In the rows, zero is written as 128.
Rotation paths and how fast each direction turns (degrees per step)
Each turn is a multiple of 5 degrees from 10 to 175, or 0.
Each row of a path follows its step; steps can be skipped.
Rotation 1:
step 0: [118 133 130 123 137 121 124 129 130 133 130 126 133 120 130 132 140 120
 131 122 123 125 115 139 134 127 116 120 129 128 122 127 133 131 139 125
 110 129 119 131 135 126 130 129 122 139 131 129 129 127 120 138 127 125
 129 129]
step 1: [131 116 133 125 132 131 126 133 120 139 132 126 135 130 135 138 131 132
 126 122 128 135 127 138 127 134 117 132 131 130 131 122 133 125 117 125
 119 117 127 142 129 123 129 119 128 132 143 130 133 125 115 133 127 128
 124 125]
step 2: [130 125 128 135 125 139 133 118 129 126 128 124 130 119 132 145 130 140
 128 120 118 126 138 129 137 126 120 134 127 129 122 122 127 127 118 132
 130 119 131 124 123 120 135 125 133 123 142 118 132 132 131 131 128 128
 130 118]
step 3: [127 133 127 129 129 121 138 116 133 120 134 122 123 117 134 128 133 128
 130 129 120 127 119 124 144 132 128 126 122 131 120 117 125 130 127 128
 127 124 118 115 137 120 134 131 121 116 132 133 138 133 124 126 123 121
 124 126]
step 4: [126 135 126 129 137 135 118 130 129 128 134 121 134 127 134 123 137 127
 120 129 128 141 123 127 139 140 127 130 131 130 137 123 123 127 131 136
 123 131 120 139 136 115 133 122 123 118 122 137 136 129 122 121 127 125
 119 131]
step 5: [113 129 124 128 132 138 121 131 123 125 120 131 134 139 132 140 136 122
 131 119 130 137 132 126 141 120 128 134 130 136 142 126 124 126 132 126
 125 126 129 132 124 114 136 123 128 129 134 123 132 130 134 123 135 132
 130 132]
step 6: [121 120 127 132 128 115 132 125 120 130 125 125 129 134 136 126 134 120
 135 128 117 128 130 120 142 122 137 124 137 135 126 124 135 128 131 121
 134 126 120 127 126 126 134 122 133 124 148 128 125 132 135 131 134 127
 136 120]
step 7: [129 128 124 129 131 111 119 129 136 140 137 126 133 122 136 124 134 133
 120 126 127 135 125 119 139 133 137 129 128 133 118 130 135 126 132 140
 129 128 129 130 134 125 137 125 127 126 130 124 121 123 128 138 128 124
 130 115]
step 8: [116 129 117 126 133 121 128 121 139 141 122 130 126 135 127 139 128 134
 122 118 130 140 128 132 144 137 128 140 120 128 132 128 137 128 128 135
 129 121 134 128 132 126 125 127 122 136 124 133 128 121 125 127 119 130
 127 128]
step 9: [124 122 119 128 136 139 127 127 128 125 116 122 123 134 128 126 123 131
 126 117 120 131 128 124 145 136 128 131 132 120 140 132 137 131 120 118
 129 124 117 123 127 131 117 122 132 126 134 129 134 127 131 136 121 131
 130 123]
step 10: [131 128 122 122 132 135 126 129 129 120 133 130 130 128 132 128 131 127
 110 126 126 128 130 114 132 124 129 128 122 131 132 128 134 134 122 122
 126 132 115 119 147 129 134 129 144 121 136 124 123 127 131 137 133 130
 132 122]
step 11: [117 126 129 128 118 126 127 126 137 131 131 139 120 123 132 139 134 125
 112 137 126 134 132 127 136 127 126 126 127 133 132 124 142 134 128 134
 120 142 120 133 137 134 137 133 128 127 130 133 124 130 127 118 128 124
 132 130]
[128 128 130 128 129 130 129 127 128 129 131 128 128 129 128 130 126 133
 125 128 127 125 129 129 130 128 125 128 129 129 127 129 126 132 125 127
 127 126 126 129 131 130 126 132 128 130 127 129 130 128 128 131 127 128
 129 127] : 45
[128 127 128 126 127 128 125 132 129 126 129 130 126 127 128 129 127 128
 129 126 130 129 125 126 129 125 129 127 126 129 129 130 126 128 128 127
 124 127 128 125 126 127 129 129 124 127 127 122 130 127 127 130 127 126
 128 125] : 155
Rotation 2:
step 0: [127 125 129 134 115 130 128 118 141 134 139 119 120 127 125 137 127 145
 135 118 128 123 129 133 125 125 132 131 130 134 125 119 124 123 131 133
 118 120 130 131 130 136 123 127 131 115 124 131 131 141 135 127 126 126
 132 127]
step 1: [120 134 114 132 123 129 132 137 132 137 136 127 129 122 134 132 133 127
 132 123 131 122 119 124 128 138 125 121 124 129 112 123 123 124 128 129
 124 129 123 131 121 145 121 128 122 127 128 127 127 143 133 124 119 122
 135 120]
step 2: [132 133 115 127 119 133 127 128 143 128 132 122 127 133 128 138 137 125
 122 134 128 122 119 124 134 125 129 127 121 136 123 119 121 121 124 125
 126 122 124 116 120 123 117 118 128 131 136 133 124 131 138 134 127 140
 133 121]
step 3: [120 130 117 133 126 134 138 133 134 134 127 119 130 142 129 131 135 127
 120 129 124 140 125 135 136 133 128 124 111 143 128 136 133 120 126 128
 130 123 132 130 124 125 125 127 118 131 130 122 123 126 128 118 117 136
 127 127]
step 4: [124 133 116 121 123 122 129 123 133 122 124 126 123 138 123 129 128 138
 125 135 119 141 132 130 124 130 122 131 124 126 127 137 133 137 117 123
 115 135 128 121 120 126 117 120 120 130 136 119 122 129 127 131 123 137
 124 134]
step 5: [116 133 125 125 119 122 145 119 127 134 129 120 122 128 127 125 122 135
 119 122 127 132 117 128 123 133 127 132 121 129 140 132 137 136 117 133
 119 128 138 131 135 123 121 130 127 115 130 129 126 126 129 125 135 132
 121 124]
step 6: [128 138 126 125 119 133 136 122 120 126 129 130 125 118 137 115 128 134
 129 128 132 134 121 136 135 131 117 133 127 116 140 119 133 131 120 128
 114 126 129 125 125 137 124 126 118 124 127 125 127 134 128 134 116 122
 121 125]
step 7: [133 127 127 122 131 126 137 114 127 136 127 128 130 119 136 135 130 134
 120 126 122 122 122 130 135 134 126 123 125 125 130 117 133 128 120 120
 136 130 125 127 129 132 129 120 114 120 123 140 129 132 134 142 132 129
 116 118]
step 8: [126 129 131 127 131 130 133 115 128 125 133 120 128 123 129 136 141 129
 126 136 125 135 136 133 146 138 129 122 123 123 129 118 131 110 125 140
 133 123 127 129 132 130 127 130 128 125 125 129 133 140 122 137 120 126
 125 130]
step 9: [129 128 127 127 131 119 132 121 131 115 129 127 124 131 127 146 141 132
 125 133 124 115 130 137 130 128 128 124 119 122 117 136 130 118 122 129
 126 135 120 131 127 135 126 125 120 122 113 124 124 132 133 127 129 122
 125 138]
step 10: [121 125 121 119 121 126 142 134 132 124 124 126 134 126 118 137 138 131
 120 120 124 120 130 122 129 129 130 127 124 130 126 128 121 121 123 140
 114 127 124 125 138 119 121 134 128 132 118 125 125 139 120 133 134 125
 132 135]
step 11: [136 129 119 125 117 134 129 128 133 133 128 123 128 133 126 129 138 145
 123 119 124 126 119 134 128 112 122 128 123 134 129 129 122 127 134 132
 110 122 124 128 130 129 131 124 128 122 119 128 129 128 127 122 119 116
 130 138]
[127 128 129 125 130 129 129 129 129 126 127 128 127 129 125 131 130 124
 130 131 126 129 131 130 129 129 127 125 126 128 130 131 127 127 126 126
 128 125 127 129 128 130 132 125 130 128 128 129 127 128 127 127 128 131
 129 126] : 65
